Each named move below is a turn or a mirror, shown by a few rows before and after it. Which moves, in which order, take the first row of each later pair to the second? The first pair is answered.
q557:
[ -3   0   1   1 -14  -4  -6   0]  ->  [  3   0  -4   4 -13   1   5   1]
[ -9 -16   9  16 -11   7  -8   2]  ->  [ -3 -16   4  19 -10  11   4   4]
[  5   5  17  -4  -4   4 -13  -8]  ->  [18  6  7  3 -3 13  7 -5]
q502:
[-11  -9 -23   6   0  -1  18  15]  ->  [ -9 -12 -14  20   3   2  18  13]
[-7 -5 -7 -5 -7 -4  1  4]  ->  [-4 -8  3 11 -4 -1  0  2]
[-11 -20  -9  -3 -11   7   2  17]  ->  [ -9 -22  -1  10  -8  10   2  15]
q796:
[-2  9 -1 -1  4 -7 -2  0]  ->  [-5  6  0  3  4 -8 -3  2]
[  3 -15   2  11   1  14   8   6]  ->  [  5 -14  -6  -3  -4  16  11   6]
[ -3 -23 -10   2 -11  15   6  19]  ->  [ 16  -2 -10 -20  -9  19  13   4]
[14  4 -5 18 16  1  9  3]  ->  [  1  -8 -14  17   9   1   6  15]
q616:
[  8   7   7  -3   0   9  -3 -13]  ->  [ -2   2   4 -12  -6   6 -12  -9]
[ -5   0  -4   9   7 -11   0   9]  ->  [  1   5  -5   8   9 -11   5   6]
[ 1  5  3 -2  6  2 -2 -4]  ->  [-4  2  2 -5  4  0 -7 -1]
[  9  -1  -3 -10   0   3   2 -10]  ->  [ -3 -11  -2  -8  -5   3  -7  -4]
Then:
(two moves a pair)
[ 11 -10  10   2   6   6   5  -6]  ->  [ -1 -14  -6 -13  -1   2   2   5] => q796 then q502
[ -1   3  11   1   0  -6  -9 -13]  ->  [-10  -6  -1  -9  -9  -5  -8  -3] => q796 then q796
[-10  -3   0  -3  -8  -9 -14  -4]  ->  [  0  -3 -17  -5  -8  -1   8   3] => q557 then q616
[  2   1  11  -5   8 -15 -14 -15]  ->  [18  4 -9 -7  8 -6 14 -9] => q557 then q502
[-16  -4 -22  -4  -8 -11  -5  14]  ->  [15 17 -8 16 10 -3 15 -5] => q502 then q616
[ -6  19   6  15  22 -25  -8  -2]  ->  [-13   0 -16  21  14 -18   7  19] => q557 then q796
[ -9 -10   1   1   0   2  -9   7]  ->  [ -1 -10  -3   9   3   7   3   8] => q616 then q796
[ -2  -4  -8 -14  -9   3   3   6]  ->  [ -7 -13   3   4  -9   5  -4   6] => q616 then q557
[ 9 -5 -5 -1 -5 10 10  4]  ->  [ -4  -6  -3 -13  -9   1  -6   4] => q616 then q557
[ -2 -23   2  13  -8   7   0  14]  ->  [ 17   4  -6 -24  -7   6   7  -1] => q502 then q796
[15  9 13 17 11  4 -2 -6]  ->  [  3  17  -6 -22   3  -6 -10  -1] => q557 then q502
[-6 -6 -7  6 -1 -2  4  4]  ->  [-4  0 -8 -9 -3 -2  2  0] => q557 then q796
[ -3   6  17   0   3  -4 -19 -10]  ->  [ -6  -3  18  10   2  -1 -17  -6] => q502 then q616
[-12   1   1 -17  -3  -5 -15  -2]  ->  [ 13  14   7   0   9   4   6 -14] => q616 then q616
[ -4  -1   0  -5   3 -10  -1 -10]  ->  [-7 -8  0  0  1 -9 -2 -6] => q502 then q796
[ 8 -7 11 15  6  9  3 -8]  ->  [ 14   6   9   2   9   5   3 -14] => q616 then q502
[  9 -14  10  -2   7   7  -4  -3]  ->  [14 -9  5 -6  9  8  4 -4] => q796 then q616
[ -1  21  -7 -18   7 -15  -4  -5]  ->  [ -3  22   1  -2  13 -20  -7  -6] => q796 then q502
[14  8 -2  1  6  0 17 -2]  ->  [ -4   1  17   5   3  -8 -12  -4] => q557 then q616
[ 0 -6 -6  3 -5  4  8  0]  ->  [ 6  2 -3  2 -2  3  9 -5] => q616 then q796
[  4  14 -10  -6   3   3   2  -6]  ->  [-2 11  3 11  8 -2 -6 -7] => q796 then q557
[ -2  23  21  14  12  -2 -23 -10]  ->  [ -3  30 -14 -27   2  -6 -10   2] => q557 then q616
[ -4 -12 -17 -13 -13   7   9  12]  ->  [-16 -20   4   0 -12   3 -13   7] => q616 then q557
[ 21  21  -2  -7   9   3  16 -13]  ->  [  5   1 -24 -16  -5   6  20   9] => q616 then q557
[  2  18 -16  -5  12 -16   5  -6]  ->  [-12  10 -12   3  12 -22  -7   0] => q796 then q616
[ -4  14  -7 -11   3  -9  -7  -9]  ->  [-17  -2  -3  -1  -3  -8 -15  -1] => q616 then q502
[  9  24  -8 -22  12 -11  11 -10]  ->  [  5  16  22  10  18 -11  -5 -18] => q502 then q557
[22 20  7 -9 -8  0  7 -6]  ->  [ -9 -12   1  16 -15  -6  -3  20] => q796 then q796
[ 10  21   7 -25  -5  -7 -11  -6]  ->  [  7  18  17 -15  -4  -7 -19  -8] => q502 then q616
[-7 -2  2 19 10 -4 16 -2]  ->  [ -5  10  -2   7  14 -12  15  -5] => q616 then q796
[  8  -6   2 -11  -4  11 -10 -13]  ->  [ 14  -7   4   5   1  13  -2 -13] => q796 then q557
[-16 -30  -2  29  -5   2   3  26]  ->  [  8 -27  12  31  -6  21  13  10] => q796 then q502
